Each row is where one point has got to under a steady rotation. How many ticks took it there?
The counts run from 0 to 548.
[113 116  85 165 134 183 111 125 109 113  88 105 138 153 143 152 144 136
 127 129 161 119 134 107 100 123 131 124 152  82 172 109 182 108 147 157
 150 152 154 120 152  85 191  75 132 126 140 169 124 120 105 110  76 127
 129 141 130 125  95 133 113 138  61 175 108 144 110 150 110 107 161 117
 128 118 102 103 122 142 169] => 453
[103 102  91 159 131 169 122 135 101 120  91 100 132 150 158 155 147 130
 109 141 155 140 129 121  86 106 143 127 155  83 171 112 168 112 149 143
 154 154 164 133 148  87 193  86 129 114 135 178 112 121  87 108  77 132
 132 141 131 137 102 133  92 143  63 161 107 153 117 151 125 122 159 111
 109 118  97 112 127 153 162] => 229
[112  82  91 152 138 170 126 135  95 104  96 118 133 161 119 176 171 141
 121 141 141 123 130 105  76 119 124 120 145  64 171 134 149 127 139  82
 150 148 153 155 148  87 181  90 132 134 129 170 130 136 113 128  74 156
 132 114 137 129  75 139  91 145  86 159 114 157 133 153 126 119 161 138
  99 131 118 114 136 132 170] => 326
[105 129  92 151 127 193  95 154 100 106 103 118 130 155 128 132 148 146
 127 104 154  95 121 112 111 103 139 124 141  92 189 136 160 122 161 133
 153 134 163 155 140  68 178  76 131 140 125 160 128 123 100 129  89 129
 122 121 114 121  67 154 111 145  94 157 108 137 114 164  91 103 156 111
 117 131 126 100 121 145 173] => 397
[117 118 115 143 151 182 120 138 100 104  93 109 109 171 171 158 179 114
 131 142 142 127 132 127  98 103 127 110 160  87 161 106 158 120 144 125
 161 157 154 152 156  91 198  94 107 107 104 164 136 132 108 127  73 149
 144 122 146 127 103 151 106 153  98 143 103 154 113 172  88 101 137 102
 125 119 108 110 124 143 172] => 524
[ 94 128  92 164 142 176 120 118  97 107 105 114 129 160 167 135 140 132
 121 125 167 134 130 127 104 116 128 122 166  85 176 118 173 129 158 168
 150 164 161 140 143  84 195  81 116 127 120 164 110 118  91 117  79 115
 125 138 124 127  98 141 111 135  84 173  93 132 101 149 109 110 136 100
 125 111 103  92 127 143 160] => 370
[119 101  94 132 144 196 119 144 103 106  85 106 116 163 127 164 166 120
 124 128 144 106 138 106  80 103 126 110 156  82 161 111 166 110 144 105
 156 136 153 151 176  97 189 100 123 109 129 161 139 140 118 123  72 157
 137 119 142 129  80 152  97 155  88 148 115 161 124 174 109 113 152 118
 112 136 113 122 116 138 159] => 157
[115 119 113 166 154 170  91 137  94 118 100  92 136 154 151 143 159 150
 120 154 158 133 127 107  95 133 133 124 169  84 169 132 161 123 124 136
 151 173 159 143 137  72 179  90 140 115 123 165 108 112 110 117  85 143
 151 117 127 123  85 133 105 135  83 169 115 130 125 162 110 108 143 127
 135 129 110  93 133 145 189] => 36
[112 108 116 138 141 184 114 147  94 108 111 114 126 161 130 151 158 132
 137 115 140 109 123 126  96  97 141 107 146  69 178 132 148 133 153 101
 142 155 155 174 152  76 178  76 113 140 103 148 140 129  97 145  96 145
 123 102 109 124  56 155 115 150 108 164  94 138 110 173  92 108 154 111
 113 131 121  94 125 141 157] => 254
[117 110  96 145 146 181 113 131  87 103  96 109 131 162 127 149 143 136
 116 122 169 108 130 119  98 131 137 122 170  83 175 136 162 135 155 131
 143 155 155 153 149  74 172  90 111 131 101 163 116 143  85 138  82 140
 133 132 100 129  66 143 106 154 113 167 106 130 118 166 111 113 129  96
 114 136 114  84 126 132 149] => 406
[104 121  82 166 129 192 113 141 117 109  88 113 129 165 126 135 138 145
 134 117 168  95 130 108 109 112 122 123 142  75 177 122 167 131 164 146
 149 137 157 141 148  76 176  67 129 132 127 147 118 118 119 127  84 121
 121 131 134 119  88 147 105 136  80 182 103 147 105 149  99  94 157 127
 114 133 113 106 114 147 171] => 535
[106 104  74 166 123 183 120 136 106 113  92 111 138 148 129 148 140 146
 119 132 159 116 131 108  95 118 130 132 139  79 185 117 175 113 156 140
 148 148 158 130 147  83 187  73 140 128 145 171 127 125 101 116  77 128
 130 136 128 130  78 138 101 137  65 171 113 150 116 144 121 110 168 119
 110 121 112 104 120 147 171] => 311
[113 108 122 154 162 171 124 121  90 110 106 117 116 168 164 173 176 118
 128 142 138 145 138 130  75 114 125 105 168  64 166 120 147 137 146 104
 145 177 152 162 160  94 194  93 110 121 106 161 131 131 106 129  76 146
 136 107 137 130 104 143 104 141  97 160  96 139 118 165 114 107 132 121
 122 119 105 102 142 133 163] => 354
[103 129  86 157 137 194 107 145 111  99  91 116 121 175 148 129 157 144
 136 131 162  95 125 104 116 116 114 122 146  93 179 121 164 126 159 145
 157 141 151 144 149  76 179  80 127 124 115 155 109 119 124 129  73 127
 137 131 140 123  87 149 103 146 101 166 105 142 109 157  79  89 137 112
 124 137 118 101 109 148 180] => 67
[121 101 133 144 153 172 122 130  93 118 100  98 120 154 140 174 162 123
 132 133 131 134 130 128  81 108 140  98 167  60 156 113 154 133 138 104
 138 186 149 160 156  93 180  82 104 126 109 156 146 125  99 136  98 146
 132 104 117 127  70 140 111 151  89 170  98 138 117 167 119 118 160 122
 120 126 109  98 136 142 155] => 111
[113 111 102 162 138 181 134 120 102 110  98 115 117 178 144 169 165 125
 142 130 131 128 129 130 105 112 125 107 139  74 173 110 148 132 156 108
 139 168 140 156 157  91 187  76 101 150  98 153 143 132 111 140  80 134
 117 113 136 131  75 142 121 155  99 165  90 139 109 147  94  97 148 113
 124 115 111 100 135 138 157] => 515
[105  95  96 174 139 160 115 122  91 119 105 111 145 153 138 156 147 147
 113 133 155 138 124 124  87 129 141 130 149  56 178 136 151 137 146 116
 137 172 157 149 135  73 173  75 127 147 125 166 109 127  92 128  87 133
 120 118 109 126  66 126 101 130  82 187 105 131 117 141 134 119 158 127
 109 123 110  88 144 144 167] => 27
[117 122 114 151 144 191 109 135  95 109 107 107 120 161 159 153 175 122
 145 132 130 124 128 121 104  96 138 105 150  89 171 101 156 112 140 123
 150 161 151 151 158  95 197  87 116 119 109 158 153 116 124 125  79 142
 131 108 138 129  88 154 124 145  88 139 105 142 116 167  79  96 152 110
 140 115 116 111 132 148 179] => 52
[112 113  92 137 146 195 106 141  88  93  99 124 129 162 138 152 161 125
 125 109 155  99 138 122  87 111 140 121 167  93 183 139 164 131 149 110
 156 132 165 153 169  91 195  95 130 125 119 165 135 138  95 120  72 145
 134 116 125 126  73 155 120 143 100 139 105 141 123 178 111 115 131  98
 127 123 122 103 131 129 168] => 245
[121 119 123 152 154 184 112 129  91 109 103 106 125 158 140 154 150 128
 137 111 151 112 132 130 100 115 136 104 176  76 176 130 159 143 153 126
 137 168 152 154 164  85 180  79 103 139 104 147 138 131  93 138  96 131
 126 112 110 124  65 149 129 145 104 181  97 122 104 169 106 102 139 101
 136 124 116  87 129 137 155] => 424
[113  96 110 135 145 169 117 153  93 113 100 107 125 153 150 151 163 123
 106 146 149 134 122 115  72  96 137 121 161  68 156 114 161 127 137 115
 154 156 162 162 150  84 181  96 120 104 126 167 111 127  90 127  79 146
 143 125 129 138  97 140  80 149  89 150 107 150 123 167 125 123 154 118
  91 134 102 114 121 154 157] => 5
[111 126  92 150 136 181 115 136 101 115  89  97 122 155 151 126 137 129
 123 117 169 110 122 122 101 111 134 121 166  78 175 110 180 128 156 175
 152 159 159 146 153  79 179  83 112 126 126 152 115 121  93 125  85 123
 127 143 114 121  87 135 111 144  84 176 102 142 101 159 104 104 146  99
 113 126 105  97 113 156 155] => 457
[120  99 102 172 146 158 105 135  99 127  95  90 136 151 124 166 167 154
 127 153 142 132 120 103  98 123 134 124 146  68 168 119 155 119 126 113
 143 170 150 150 135  75 172  82 138 131 126 169 120 118 114 129  82 151
 144 108 128 127  68 129 101 139  82 177 120 140 134 147 120 110 169 138
 125 134 108 100 131 141 180] => 32
[115 105  83 164 138 181  95 136 106 107  91 102 144 153 115 148 148 157
 124 127 170 103 132  99  96 133 127 132 157  82 176 139 169 125 139 129
 142 146 153 139 149  77 174  78 141 123 134 161 114 128 108 124  77 143
 145 120 124 116  64 140 109 135  81 176 117 139 126 162 118 107 152 130
 120 131 121  97 125 134 180] => 329
[104  99  98 144 135 176 117 142  99 116  99 108 134 145 156 147 157 123
 112 137 144 136 129 116  85  96 147 125 153  81 170 109 167 108 144 131
 153 151 163 143 146  88 198  89 139 106 146 178 125 116  98 108  80 135
 136 132 135 140 102 140  97 140  65 150 109 158 123 154 124 119 168 115
 107 117 105 119 130 147 164] => 541
[113  96 115 157 148 165 130 131  94 118 112 121 133 153 140 174 170 131
 129 132 129 142 128 135  77 105 145 110 152  56 177 127 139 135 149  83
 135 172 152 159 153  89 190  85 118 139 117 164 140 125  95 130  91 142
 120 101 122 130  73 141 111 138  90 164  99 138 117 156 122 122 163 124
 107 121 114 101 146 141 163] => 340
[120 121 104 160 154 191 101 136  95 101  96 106 125 168 125 161 159 148
 147 120 152  99 135 109 106 130 120 118 151  83 176 134 157 135 147 114
 139 150 144 148 165  82 184  74 122 139 109 146 141 128 120 131  74 143
 132 115 128 112  62 147 128 144 104 168 107 131 116 167  93  93 131 118
 144 128 128  94 125 126 178] => 502
[ 98 113  95 138 142 180 114 152  93  93  99 128 121 168 149 136 154 128
 118 122 164 101 124 127  97 104 129 121 160  82 174 133 158 147 164 129
 153 144 167 164 152  74 175  91 116 129 102 157 109 139  84 141  78 136
 131 132 119 133  84 153  93 147 111 157  97 138 120 163 103 111 126  94
  99 134 124  94 122 141 158] => 7
[107 134 109 161 146 189 100 132  98 109 103 109 124 169 160 134 157 132
 135 121 147 111 125 119 116 109 134 115 163 100 178 112 165 117 149 154
 156 155 161 142 155  82 194  76 124 130 110 160 135 112 104 120  79 125
 131 122 135 121  93 146 127 146  93 156  99 132 109 158  82  93 137  91
 144 113 110  99 124 146 178] => 53
[112 113  97 165 142 185 106 136  99 106 104 105 134 172 123 159 152 148
 136 127 149 112 124 118 117 125 125 122 146  88 185 133 152 135 151 117
 138 159 148 152 144  68 169  76 115 159 101 161 125 133 104 145  82 135
 127 117 110 120  45 140 122 153 112 169 105 137 115 151  94  93 142 106
 129 129 122  85 128 133 166] => 30
[109 116  87 150 138 197 129 128 102  98  89 119 120 175 141 163 157 120
 142 121 139 107 136 122 100 111 122 111 139  95 186 107 162 119 163 119
 152 145 150 143 171 100 199  83 114 132 120 161 150 124 119 115  70 135
 122 122 148 132  85 153 121 148  85 146 101 148 115 154  93  94 143 111
 132 114 120 115 125 135 164] => 451
